A single turn carries every row of the set below to another of its rows. Some are shown first; where does it send the rows asked next?
roven: -10.6	4.3	-32.1	15.6	5.1	-8.0	7.4	3.5	-10.0	-15.7	3.6	-2.7	-4.9	-4.2	10.4	7.1	-7.9	16.5	-6.9	11.2	0.7	-27.7	-22.4	-26.8	2.1
dab: 4.7	-5.3	-19.2	14.9	13.9	5.0	-12.9	8.2	-1.2	-24.2	-35.5	18.6	6.0	-20.8	18.6	18.8	-2.1	-6.2	-4.9	6.9	-0.7	-1.5	-1.4	-9.4	-20.6
muga: 0.0	-16.8	-20.0	-6.8	1.7	7.2	-16.0	-4.2	-16.5	2.2	2.3	-13.0	25.5	-7.7	18.3	22.1	1.0	6.0	-4.0	1.3	5.4	-15.6	-1.2	-6.2	-6.6
dute: -16.4	29.3	-16.9	-13.2	-6.8	3.7	-6.7	9.0	-12.4	6.7	2.2	10.9	16.0	-20.4	4.2	11.9	5.1	-7.8	-9.5	0.6	4.4	-12.0	1.1	0.2	18.7
gebuz: -7.0	20.4	-26.7	9.0	1.3	-7.2	6.3	10.0	-7.1	1.7	1.1	9.6	-14.2	-0.7	13.6	17.2	3.7	-13.4	3.7	25.3	18.0	-21.4	-21.0	-11.0	0.3
muv: -8.8	2.7	-23.5	16.7	11.7	-5.9	4.3	-5.1	1.6	-6.8	-30.5	31.3	15.2	-24.4	1.3	9.1	-9.6	-3.7	21.9	11.0	-2.8	4.8	9.8	-12.1	-2.7
Lemov: -15.8	1.3	2.1	17.3	3.2	19.6	4.5	-13.0	-3.1	-32.2	-18.1	12.1	21.4	-9.8	6.1	3.3	-3.8	-7.4	-8.1	4.2	26.1	-1.7	-12.4	-4.6	-4.5
Vipam: -1.6	3.1	6.1	8.6	3.0	14.8	2.4	12.3	4.3	-25.9	-10.6	33.4	3.5	-22.1	7.1	10.3	7.4	-6.3	22.5	-3.9	5.0	-2.2	-11.9	-30.4	1.5
ger: -21.8	4.0	-19.3	-2.5	-10.1	1.3	-8.7	25.5	7.6	-5.4	-22.0	9.9	-5.9	-45.7	-0.6	13.7	6.6	-7.4	17.8	-0.4	10.0	-25.0	-7.9	-13.8	14.2
gubi: -28.3	-3.1	-27.3	-3.7	-17.3	14.0	-7.3	-4.1	8.8	-30.3	-9.5	-8.5	10.8	-18.0	6.9	1.6	2.3	-4.2	7.0	-6.7	19.0	-13.8	-23.0	-11.9	24.8
zopu: -10.8	10.1	-10.3	30.8	18.1	-2.0	-1.9	-2.6	-3.9	-12.5	-22.3	15.0	29.7	-4.6	4.1	6.0	-8.6	-18.5	4.3	-1.3	17.5	9.7	-7.7	-4.6	-5.8
Fif: -12.8	15.6	-22.7	-8.4	2.0	6.2	13.1	3.6	-4.5	7.4	-17.5	-4.3	7.7	-2.6	9.1	2.3	7.3	9.8	2.2	25.0	2.0	-20.4	-14.6	-22.8	7.3
gorat: -11.0	-7.4	-11.9	11.5	-3.7	-1.0	-9.9	1.8	7.0	1.2	-4.5	-19.8	-2.5	-12.3	13.8	35.3	-3.6	-22.0	3.2	13.2	-1.1	-10.1	9.5	-20.2	15.2
nul: -14.1	5.3	-17.2	31.4	18.8	-7.7	2.7	0.2	-5.1	-8.4	-19.9	18.2	23.9	-5.0	4.5	8.2	-8.8	-16.2	4.9	-4.2	22.8	13.6	-8.9	-8.6	-5.3
zoge: -34.0	-12.0	-30.9	14.5	0.7	2.4	-24.9	19.9	-11.9	-16.8	-14.9	1.8	-0.6	-20.2	19.3	18.7	-5.3	-11.4	-11.1	-8.6	8.0	-17.4	-17.3	-7.0	-9.8
mup: -14.5	-11.8	-11.2	13.5	-0.9	-0.2	-20.7	-1.8	13.9	-3.5	0.7	1.7	9.8	3.7	0.6	22.7	-14.3	-3.2	2.2	8.9	4.7	-33.1	-1.6	-2.2	22.7
Puba: -23.0	13.5	-32.0	-1.5	2.0	-16.1	-22.7	7.6	-13.3	-17.8	16.3	16.9	13.1	-15.0	6.7	22.5	2.7	-3.4	16.3	7.1	5.7	-22.5	-22.7	-5.5	-8.0
pego: -7.2	17.4	-37.5	-2.5	3.3	-1.6	-5.0	0.3	-14.8	-21.9	0.4	-27.1	20.3	-26.6	-0.6	9.8	1.7	3.8	5.5	-2.6	0.9	-9.4	-5.7	-20.9	-0.5
Mafum: -37.4	-9.3	-37.5	13.8	-0.2	4.7	-26.8	18.5	-6.6	-10.2	-18.4	-4.4	3.3	-19.4	15.9	18.8	1.0	-15.2	-6.4	-3.4	12.7	-15.0	-17.1	-5.1	-7.2
bilar: -26.7	-5.1	-25.6	-9.8	-14.7	19.7	-6.6	-6.6	4.6	-31.4	-16.6	-9.1	16.3	-14.3	9.8	-1.8	1.2	-0.3	10.5	-3.7	16.1	-14.6	-20.1	-13.0	16.5
fozu: -13.0	-1.1	-11.7	15.4	2.1	-12.3	11.3	-10.4	2.5	-23.8	-8.6	27.9	17.6	-13.6	13.7	6.3	-6.8	-2.2	11.0	-6.0	1.9	17.4	-9.8	-27.7	13.8
rebob: -9.7	3.4	-2.2	17.0	3.0	-10.6	7.9	-7.3	3.6	-27.8	-6.2	28.1	19.7	-14.8	14.4	7.8	-5.7	-8.7	11.2	-5.2	0.7	14.2	-12.5	-25.9	12.1
mun: -5.3	3.6	-17.6	18.5	12.4	-4.4	-1.8	-4.4	1.1	-14.5	-29.0	29.5	17.8	-26.8	5.2	9.0	-9.2	-5.3	19.8	11.3	-12.5	2.5	9.3	-13.8	-6.0
ker: 8.0	-11.1	-10.6	3.1	2.0	-5.4	-10.8	12.7	-15.6	1.3	17.0	4.0	4.7	-28.5	8.5	30.0	-0.7	2.1	14.8	-2.9	6.7	-26.5	-0.8	-15.0	-5.7
Malu: -13.5	10.1	-14.4	-4.7	-10.3	3.8	-4.4	25.8	4.8	-7.7	-21.4	11.3	-8.6	-42.1	1.2	14.1	5.3	-16.0	19.6	-1.3	17.4	-23.5	-7.8	-10.5	10.7
bafav: 4.8	-1.6	-5.8	-13.8	-10.6	6.9	-2.3	-10.1	-7.3	-3.5	14.8	-0.5	17.8	-14.1	7.9	20.3	5.6	-6.0	16.0	7.3	26.1	-19.8	-4.7	-1.4	9.9
Dofo: -14.3	-10.7	-0.8	3.4	4.5	-14.3	-10.9	8.0	14.8	-3.6	-7.7	-17.5	18.3	-9.1	0.5	28.9	0.3	-2.7	23.4	12.9	10.8	-24.1	-14.3	-25.5	8.7

Dofo goes to -> mup
dute goes to -> pego
Now these:
zopu goes to -> mun
muga goes to -> ker
nul goes to -> muv
gebuz goes to -> Fif
zoge goes to -> Malu
Lemov goes to -> dab
Mafum goes to -> ger

